Here are some points, one per row:
c(-1.89, -0.60, 1.70, 0.20, -0.92, 0.19, -1.19, -0.21, 0.29, -0.41,
  0.86, -0.15, 0.61, -0.13, 2.17, 0.33, 0.00, 0.49, 0.54, 0.07,
  -0.20, 0.42, -0.16, 1.00)
c(-1.07, -1.10, -0.16, -0.83, -0.14, -1.05, -0.03, -2.02, 1.26, -0.26,
  0.69, 0.69, -0.72, 0.37, -0.38, -0.92, 0.03, 0.25, 0.49, -1.60,
  0.73, 0.18, -1.13, 0.74)
c(0.58, -1.80, -0.89, -1.96, -2.07, 0.48, 0.65, 0.89, -0.41, -1.16,
  0.59, -0.24, -0.68, 0.74, -0.29, 0.95, 1.89, 0.05, 2.09, 2.10,
  -0.17, -1.46, 0.71, -1.10)
c(-0.20, -1.34, -0.39, -1.26, -0.45, 1.28, -0.49, 1.32, -1.85, 2.50,
  -0.10, -1.09, -0.02, -0.25, 1.38, 0.87, -0.49, 0.12, -0.16, 1.45,
  -1.11, -0.54, -0.47, -0.90)
c(2.46, -2.40, 1.33, -0.95, 0.86, -0.69, 0.05, 0.69, -2.87, -0.99,
  0.11, 2.23, -1.10, 0.64, 1.28, 0.88, -1.19, -0.82, 0.37, 0.60,
  -0.24, 1.85, 0.41, 0.74)
c(2.28, 0.56, -0.72, 1.06, 0.40, 0.74, 0.70, 1.81, -1.76, -0.94,
  -0.44, 0.92, 0.76, -0.56, 0.77, 1.16, 0.96, 0.48, 0.23, -0.28,
  1.70, 0.46, 0.53, 1.24)
c(-0.90, 1.05, 1.05, 0.95, -1.15, 0.85, 0.75, 1.27, 2.03, 0.91,
  0.98, 2.33, 1.55, 0.17, -1.02, -0.36, 0.95, -0.19, 1.39, 1.07,
  0.30, -0.46, -0.67, -0.27)
c(-0.45, 1.96, -1.04, 1.72, 1.29, 0.90, -1.34, -0.43, 0.13, 0.63,
  0.27, 1.99, -1.52, -1.35, -0.56, 1.54, -1.59, 2.15, -0.01, 0.95,
  0.44, -0.03, 2.07, -0.73)
c(0.15, 0.79, 0.25, -1.06, 0.18, -0.63, -1.62, 0.81, 0.19, 1.24,
  -0.56, -1.67, -1.02, 1.66, 0.76, 0.44, -0.23, -0.11, 1.75, -0.31,
  1.41, 2.54, 0.22, -1.09)
c(0.24, 0.03, 0.78, 0.87, -0.88, -1.23, -0.57, -1.01, 0.01, 0.26,
  0.67, 0.83, -0.79, 0.53, 1.11, -0.46, 0.84, -0.81, -0.95, 0.88,
  1.11, -1.33, 0.68, 0.66)
c(0.67, 0.13, 0.11, 0.03, 0.34, 0.19, 0.95, -1.57, 0.67, 0.33,
  -0.16, -0.99, -0.15, -1.13, 0.98, -0.71, -0.14, -0.56, 0.44, -1.21,
  -0.59, 0.33, 0.13, 0.71)
c(1.67, 1.27, 2.43, -1.27, 1.12, 0.69, 0.23, 0.34, -0.37, 0.88,
  0.05, -0.05, -0.36, -0.90, 0.97, 1.41, -0.46, -0.69, -0.43, 0.26,
  -1.36, 0.80, -0.28, 0.13)
c(2.08, -0.35, -2.01, 0.31, -0.97, 0.50, -1.96, -1.66, 0.53, -1.00,
  -0.45, -0.19, 0.84, -0.67, 0.12, 0.96, 1.46, -0.53, -0.39, -0.29,
  0.25, 0.42, -0.57, 1.14)
c(-1.20, 0.43, 1.09, 0.72, -0.58, 0.17, -0.02, 1.40, -0.75, 0.11,
  -0.15, -0.09, 1.53, -0.13, -1.00, -1.61, 0.04, -0.98, 0.69, -1.27,
  1.32, -1.94, 0.81, -0.39)
c(-2.02, 0.36, 1.23, 2.67, 0.56, 1.55, -1.28, -1.04, 0.13, -1.28,
  -1.07, 1.58, -1.94, -5.05, 1.16, -0.44, -1.53, 0.61, 0.46, -1.72,
  0.55, 0.11, -1.50, -1.42)
c(-2.46, 0.12, 1.69, 0.45, -0.24, 0.74, 1.51, -1.44, 0.33, 0.49,
  -0.70, -0.62, 2.15, -0.37, -1.30, -0.94, 1.65, -0.11, 0.00, 1.18,
  0.01, 0.05, -0.54, -1.27)
c(0.21, 1.86, -1.34, 0.36, -0.44, 0.20, -0.94, -0.34, 0.01, 0.09,
  0.84, -1.66, 0.02, 0.98, 1.19, 0.11, -0.17, -0.91, -0.10, -0.35,
  -0.26, 1.31, 0.67, -1.17)
c(0.35, 0.05, 0.35, 1.42, 0.11, -0.09, -0.31, -1.88, 1.66, -2.60,
  1.90, -0.95, 2.05, 0.62, -1.73, 0.88, 0.49, 0.86, -0.05, 0.46,
  0.45, -0.67, -1.15, 0.52)
c(0.62, -0.46, 0.53, 1.07, 0.78, -1.05, 1.42, 2.08, 0.97, 0.85,
  0.14, 2.64, 0.67, 1.97, 1.24, 1.00, -0.45, 1.18, -1.18, -0.95,
  0.00, -0.22, -0.20, -0.99)
c(-1.61, 0.22, -1.68, -0.14, 0.92, -1.16, -0.48, 1.32, 0.16, -0.83,
  -0.38, -0.13, -0.72, 1.41, -1.00, -0.94, -0.05, 0.05, -1.06, 1.34,
  -0.68, 2.03, 1.10, -0.11)
c(-0.96, -0.99, -1.90, 1.14, 0.86, 1.46, 1.37, -0.07, -0.41, 0.50,
  0.17, 1.38, 0.66, 1.51, 1.30, -0.28, -0.88, -0.31, 0.29, -2.88,
  -0.69, 0.82, 1.34, -2.57)
c(0.39, 1.98, -1.14, -1.38, -1.05, 0.13, 2.30, 1.36, 0.14, -0.42,
  0.43, -0.66, 0.29, 0.08, -1.55, 0.03, -2.04, 0.61, -0.20, -2.41,
  0.98, 0.20, -0.51, 0.43)
c(0.57, -0.59, 0.60, -0.75, 1.60, 0.68, -0.80, 1.48, -0.33, 0.15,
  0.15, -2.46, -0.55, 0.87, -0.97, -0.69, -1.12, -1.05, -1.17, -0.29,
  0.03, -1.59, 1.65, 0.88)
c(0.08, -1.43, -0.48, 0.06, 1.40, -1.84, -0.57, 0.30, -0.12, 0.24,
  1.20, -0.90, -0.08, -0.86, -0.06, 0.07, -1.00, -0.67, 1.10, -1.63,
  -0.75, 0.71, -1.45, -0.49)
c(1.06, -0.62, 1.11, -0.84, 0.44, -0.03, -0.12, -0.41, 0.08, -0.20,
  -2.04, -0.37, 0.41, 1.31, 0.75, -0.38, 0.76, 0.25, 0.96, -1.76,
  0.02, -1.12, -0.52, 2.09)
c(-1.32, 0.36, 0.25, 0.56, 0.66, -0.39, -0.44, -0.61, -1.25, -1.50,
  -0.90, -0.21, -2.11, -1.04, -1.03, 0.63, 1.67, -0.42, -0.25, 1.93,
  2.05, 0.03, -0.77, 0.29)
c(1.06, 0.55, -1.03, 0.91, -0.95, 0.62, -0.98, -0.38, 0.42, -0.44,
  -0.15, 0.10, 0.11, 0.52, -1.80, -1.31, -0.48, -1.09, -2.16, -0.12,
  -0.17, -1.35, 0.55, -1.47)
c(-0.67, -0.68, -0.01, -1.14, 1.83, 0.53, -0.54, -0.38, 0.36, -1.81,
  1.48, 0.30, 1.76, -1.91, -0.39, -1.72, 1.93, 0.51, 0.45, -0.97,
  -0.63, -0.27, 0.22, 0.57)
c(0.15, 2.26, -0.96, 0.59, -0.64, 0.50, 0.87, 0.90, -0.11, 1.28,
  0.53, -0.46, -2.48, 0.01, -0.20, 0.00, 0.77, -0.77, 0.17, -0.78,
  0.42, 0.81, 1.67, 1.75)
c(1.06, 0.43, -0.09, 0.49, -0.80, 0.22, -0.84, 0.10, -0.24, -0.20,
  0.68, -1.21, -0.12, 1.10, -1.96, -1.95, 0.35, 1.11, -0.67, -0.43,
  0.81, 0.94, -1.99, -1.90)
c(-0.31, 0.49, 0.80, -1.79, -0.21, 0.91, 0.15, 0.13, -0.13, -0.59,
  -0.73, -1.31, 1.10, 2.59, 1.82, 0.07, -0.43, 0.71, 0.86, -1.17,
  -0.28, 0.11, 1.56, -2.14)
c(-0.13, -0.77, 0.15, -2.04, -1.29, -0.10, -1.16, 1.39, -0.53, -0.31,
  -0.01, -0.44, -1.47, 1.54, 0.28, 3.10, 1.97, -0.36, -0.14, -1.88,
  -0.85, 0.26, 0.37, 1.46)
c(-1.44, -0.60, -1.13, 1.26, 0.22, 0.53, 2.07, -2.16, 0.45, -0.82,
  -0.52, -2.09, 2.08, 0.16, -1.64, 0.71, 1.07, 0.53, -0.65, 0.89,
  0.17, -2.04, -0.44, 0.93)
c(0.48, -0.14, -0.15, 0.04, 0.00, -0.28, -0.10, 0.36, 0.62, 0.03,
  -0.24, -1.80, -1.92, -0.86, -0.35, -0.69, -0.74, 0.92, 1.37, 0.83,
  -0.31, 0.23, 0.98, 0.96)
c(0.13, -0.33, -0.84, -1.79, 1.13, -0.67, 0.60, -0.07, 0.50, -0.17,
  -2.00, 0.20, 1.03, 0.23, -0.61, -0.98, -1.94, -0.99, 0.78, 0.51,
  -2.46, -0.34, -1.87, 0.25)
c(0.43, -0.17, -0.82, -0.05, -2.07, -0.43, -0.63, 1.32, -0.05, 0.71,
  0.12, 0.40, -0.19, 0.02, 0.74, -0.38, -0.84, 0.45, -0.09, 0.90,
  -1.71, 0.24, 0.66, 2.45)
c(-0.17, 0.31, 0.68, -0.09, 0.28, -0.41, -0.32, -1.02, 2.37, -0.62,
  -1.28, -0.33, -2.48, -2.63, 2.02, -1.17, -2.33, -0.27, -0.93, 0.09,
  0.41, -0.11, -1.10, 0.41)
Along one direction, these points spread out more than along any other. Take the direction at right angles to it along which they spread out most. Go by this last direction. How many in every 100 of the points above lie lower along it than each point below? Round to a whole number. More than half of the points above lie lower than the first one.
c(-1.61, 0.25, 0.94, 0.70, -0.56, -0.14, 0.47, 0.02, -0.86, -1.13,
  0.62, 0.91, 0.12, 0.58, 0.24, -0.13, -0.10, 0.51, 0.20, 0.33,
  -0.17, 0.27, -1.37, -0.15) 49
c(-0.13, 0.78, 0.96, 1.22, -0.23, -0.41, 0.11, -1.61, -1.49, 0.34,
  1.80, -1.42, -1.29, -0.05, -1.71, 0.52, -0.21, -0.95, 0.82, 1.11,
  0.62, 0.60, 0.73, 0.95) 49
c(-0.08, 0.48, -0.84, -0.93, 1.28, -1.03, 0.96, 0.34, -0.97, 1.65,
  -0.45, 1.97, -0.30, 2.47, -0.73, -0.82, 0.02, 0.68, -0.50, 0.42,
  -0.64, -3.23, 0.10, -1.05) 11
c(-1.72, 0.88, 0.01, -0.75, 1.03, -0.70, -1.38, -1.54, -0.73, 0.23,
  -0.64, -0.58, 1.62, -0.22, 1.37, 0.71, -1.07, -1.22, 0.55, 2.10,
  0.86, -0.05, -1.35, 1.29) 54
c(0.09, 0.34, 0.59, -2.96, -0.19, 1.17, 1.10, -1.06, 1.44, 1.06,
  1.09, 1.26, -0.40, 0.12, -0.51, -1.15, 0.81, 0.86, -2.35, 0.69,
  0.48, 0.97, -1.22, -0.63) 35
c(0.06, 0.76, 0.95, 1.77, -0.46, -0.81, 0.35, -2.26, -0.02, 0.52,
  -0.47, 0.80, 0.90, -0.56, -0.30, 0.40, -1.44, -0.01, -0.55, -0.18,
  -1.14, 0.79, 0.89, -1.25) 76
c(0.90, -0.43, -1.46, 0.37, -0.01, -1.16, -0.33, 1.54, 0.54, 0.41,
  0.26, -1.45, -0.24, 3.07, 0.35, -0.75, 1.12, -0.93, -0.38, 2.17,
  -1.78, -0.76, -0.07, 1.22) 11
c(0.03, -1.14, -0.09, 0.14, 0.88, -0.65, -0.35, 0.89, 0.16, 2.45,
  -0.77, -0.50, 0.71, -2.11, 0.27, 0.84, 1.65, 0.01, 0.91, 1.85,
  0.90, -0.67, 0.24, -1.63) 51
c(0.90, -0.27, -0.24, -0.30, -0.88, 0.40, 0.97, 0.58, -0.10, -1.49,
  -1.36, 0.72, 0.77, -1.90, 1.92, -0.80, 0.43, -0.46, -0.08, 1.22,
  0.29, 0.41, 0.45, 0.72) 76
c(0.39, -0.51, 0.06, 1.43, 0.19, -0.67, 0.37, -1.09, -1.12, 1.01,
  -0.01, -0.66, -0.36, -2.50, -1.46, -0.33, 1.88, 1.50, -1.89, -0.25,
  0.32, 0.93, -0.83, -0.16) 59
c(0.28, -0.90, -0.48, -1.32, -1.63, 0.52, -0.35, 0.34, -0.20, -0.03,
  -0.99, 2.28, 0.48, 0.81, -0.29, 0.84, -1.39, 0.28, -0.31, -1.66,
  -1.04, -0.75, 1.67, -0.99) 49
c(0.99, -1.10, 0.24, 1.08, 0.46, -0.51, 1.20, 1.28, 1.20, 0.35,
  0.94, 1.15, 0.79, -0.90, -1.35, 1.43, -0.44, 0.03, -0.23, -0.99,
  0.60, 0.14, -0.24, 0.34) 49
